Each path is a new rotation, seen through one point. The rows after it are directions, each followed by how far the rotation turns it, in degrees per step (0 if it stays put).
Each turn is a multiple of 5 degrees from 10 to 175, or 0.
Each row of a path follows its step; steps can be skipped.
path 1
step 1: [ 13 -23  29 -35   3 -11  13  35  -9  18  22 -11  22  13  16  21   0  21
 -15 -17 -15  24  20 -26  -3  18  -6 -54   9  24  -9  -4 -21 -23  30  15
 -20   5 -35   7 -10  26 -35  -9  14 -49 -16  10 -20 -11  33  31]
step 2: [ 33   5   1 -48  16  18 -26   2 -37  11 -12  20  39  33   4   8   3  -1
 -27   5  30  -9 -12 -39 -25  45  33  -9  -6  17 -38   6  -7 -32  24   2
   9  -5 -32  -2 -12  26 -22  -7  19 -20 -21  22 -15  -7   0  16]
step 4: [ 20   1  40 -22 -29  48  43   1 -41  13 -27  12  18 -11   2 -22   2  12
   6 -20   9  23   4   4  -2  23  -3  13  -5  46   1  37 -35   6  -4  -9
 -44  10 -31  -1 -35  30 -23 -20   1  -5  -1  10 -23  -5   0  12]
step 11: [ 10 -13  26 -37  19  28  29  -4 -33  14  -8   3   7   2  47 -19   4   5
  24   7  -8 -10  -5 -49 -10 -12  15   7 -39 -11 -20  27 -18 -21  -2 -23
 -25  34   2  -4 -35  47 -24  -1   6   7  22   4 -25 -18   9  35]
step 12: [ 29  -9  -6 -65 -35   5  13   1  -6 -13 -11 -28   7  -1  45   7 -22  -3
  23 -16  -2  15  13 -21  19  28  12   2  -9  -3   3  27 -38 -19   7 -30
 -14   7  -3  -9 -23   3 -10  20  43 -35  31  36 -19 -17  18  16]
step 13: [  6  17 -10 -52  -3  24   3 -19 -43 -27 -29   5 -13 -10 -10  36 -16 -26
 -15   5  40   1  14 -29  13  23  21 -17   4  10  -5  32 -45 -10   0 -19
 -31  36  -7  -1  -7   8  -6 -15  11 -10   7  22  17 -54   8  -9]
step 15: [-13  35  12 -10 -13  29  -7   2 -48   2 -14  -9  -3  10  23 -14   4  14
  13 -10 -19  37  21 -31  26   0  -4  12   6   2  -4  15 -26  33   8  13
 -15  31 -23 -30 -16  -4  -6  13  -1   3 -32  68 -25 -25  44   4]
step 22: [ 12  -9  44 -27 -13   8 -15 -45 -41  -8 -25   5 -19  29  32 -24  21   9
   9   2  18  20  -1 -21  -8   2 -29   0 -45  30   4  20 -20 -13  12   2
  -1   2 -12 -13  -8   3 -15 -19   3   5 -25  33  -6 -59  34  -5]
[ -4   9   6   5   4  10   2   5  -6   3   0  -4  10   9   9   3  -3  -4
   1   5  -8  -3  -4  -2  -1  -1  -1 -11 -11  -2   3   3  -5   7   6   1
   2  -7  -1 -12   3   0   1   9  12   2  -4  -9  -4  12   1   5] : 110
[-10   2   8   9   8  -3   9  10  -7  -2 -10   6   2   2   1   6   0  -3
   0 -17  -4  11   0   3   1   2   3   2   2   3  -5   4  16   5  -9 -10
   3  -2   2  -1  -2   5   5   8  -5   0   0   2   3  -5   3   2] : 70
[ -2  -7  -3   8   2  -1  -8  12   3  -1  -3  -1  16  -1 -12   0  -8   4
   1   6   1  -5   2 -10  -1  -8   2   4   0   5   3  -7   7 -13   8   0
   3   0  -4   2  -6   8  -1   2  -3   2   2   3  -4   6  13   8] : 45
[  2 -12  -6   1   6   7   4  -9   0  -1 -13  -6   0   7   2   0  -4   2
   1   8   1   2  11   1   6  -5   4   6   4 -11 -10   0  -5  11   2  -6
 -10  10   1   3   1   3   6   5   9   0   4   6   7   2   4   6] : 10
[  5   0   2  12   7   6   7   7  -5 -10   3  -6 -10  -1  -4  -7  -1  -2
  -2  -4  -3  -7   7   7   2   4   4 -11  -4  -4  -5  -3   6  -5   2  11
  -7   5  -3   4  -8   8 -12  -9   3   1   0  -3   1  -1 -10   6] : 115
[  2  -4  -2  -4   6   5 -14   7   4   1  -4  -9  10   5  -4  15  -7   5
  -2  -9   5  -4  -3  -4  -6   3  -1 -12  -2   4  -6   1   0   6  -9   6
  -3   0  11   4   1  -4   4 -11   4   2   2   2   6  -2  -5  -9] : 95
path 2
step 0: [-27 -22 -12   7  -1   2   6  11 -14 -16  18  30 -16 -36   4 -26   1   6
 -30   7  35  -1 -18  26   4 -21  20 -29  -5  30 -12  14  -7 -19 -26  -6
  22  18  -7  28 -41  15   3 -26   6 -10  43  17  25  15  -5 -13]
step 5: [ -2  30  23  -9  64  27  12  15  10   4  21  -3 -22  12  24 -20   1  31
 -34  12 -25 -14 -31  28 -25 -22 -13   4   3 -22   0  13 -19 -14  22   4
  11  -7   8  21  25   1 -21 -16  18   2  -1  30   2   4   0 -21]
step 10: [  0 -17 -15   0  17  45  25 -12  34  17  24  15  14 -12  17  19  17   2
  13  -2 -12  -5  40   6 -28   8  12  40  12 -14 -28  14 -31 -29  -4  40
 -17 -37  -2 -14 -33   6   2  19  -3  -3   4   0  10  -2 -10  -8]
step 15: [-25 -15 -22  -4   6   6   5   4 -30  -2  -6  13  30   4  39   9  27 -12
   3  10   8 -18 -34  23   3 -13   3 -21  31  30 -31  12  17  -9 -14  13
 -31 -26   8   9  11  14  42  12  -4 -31  -5 -14 -27 -36   9 -13]
step 20: [-40 -12  -4  41  20 -20 -17 -10 -11 -16  -5  19  -8  13 -17  18  14   2
 -20 -19 -16 -12 -20 -13 -36 -31  -5 -16   6  34 -15  -1 -20 -24 -14  14
 -16  24   8  18   2 -22 -32   1   7 -30  37  15 -13  35   2  13]
step 22: [ -5  12   8   5   3 -26   1  44  38 -15  -6   6 -34 -30 -33  -6  16  10
  28  20  -7 -10  41  17 -44  17 -27  37   6 -18  13   7   7   2   9 -21
 -13  -5 -20 -23  -4  10   3  11 -15   4  25 -22 -19  14   0  -2]
step 25: [ 16  -7  29  13   7  14  -5   4  -9  28  24 -11 -13  16  44 -30   1   8
 -45  -3 -36 -23  19 -22  11 -34 -21  22 -26 -14 -40  -5  22  -3 -18  29
  -9  12 -17  -6  11  -3  -7 -15  -7 -10  10  -3   7  19 -23 -27]
step 27: [ 15  -9 -19 -32 -56 -11  19   1   7  19  -3   0  16 -10  15 -19  24 -14
  -9  18   4  18  -1  12 -21 -14  -1 -18   3 -16 -31  12   2  36  23 -45
  -2 -22 -12 -13 -10  35  27 -34  22 -10  26   2  -9  -4  -4  15]
[ -8  -7  -4 -11   9 -15   3  -3  -1   6  -1  -3  -5  12   1   1   2   1
   2  -7  -2   1  -8   0   4  -5   6   4   4   2  -3  -3  -2   2  -2  11
  -8   2  -1  -5   0   5   0  21  -1   5  -1  -1  -3   5 -10   2] : 135
[  4   4   4 -10  -3   8   1  10  -8   1  -3   3   4  19  -6  -8   5  -8
   6  -6   5  -4  10   0  -4  -8   1  -6  11   7  -1   2   0   1  -1  -2
   3  -1   4  -3  -6 -12  -3   3  -5  -6  -5   0   2   8   3  -1] : 85
[  0   6 -14  -6  -6   6  -2   9  -2  10  -3  -4   4   2   0   1 -14   8
   2   5   4   5  -4  -4  -1  10   4  -7   0  10  -2  -6  -6  -8  -5   2
 -10  12  -3   2  -4  -2   9   0   7  -5   3   5 -10  -2   2   2] : 125
[-13  -4   1 -13  -4   7  -8  -3   1  -6   3  -2   4   8  11  -2  -5  16
   2  -2  -8   8   0  -2   5  -3  -2  -4  -3  -9  -6   3  -4   1   7  -2
  10   5  -8  -5  -2  -4  -4  -5   2   5   4   2   8   5   1  -6] : 160
[ -7   1   6  -4   0   8  -4   3  -3  -6  -6  -5  -4   2  -9  -5  12  -7
  -2  -1   0   3  -7  -2   8   9   7 -13   0   8   0   4  -5  -1   0   8
   2  -7   0   4   4   7  -1 -11  -4  11   5  -1  -9  -9 -10  -6] : 25
[ -5  -5   8   3  -1   1   6   2 -12   3   2   2   6  -7  12  -2  -3  -4
   8  -6  -6  -6   2   3  -5   0  -5   7  -6  15   3  10   1   1  12   1
 -10   1  -7  -3   1 -10  -4  -2   9   6   8  -1  -8   0  -6  -1] : 140
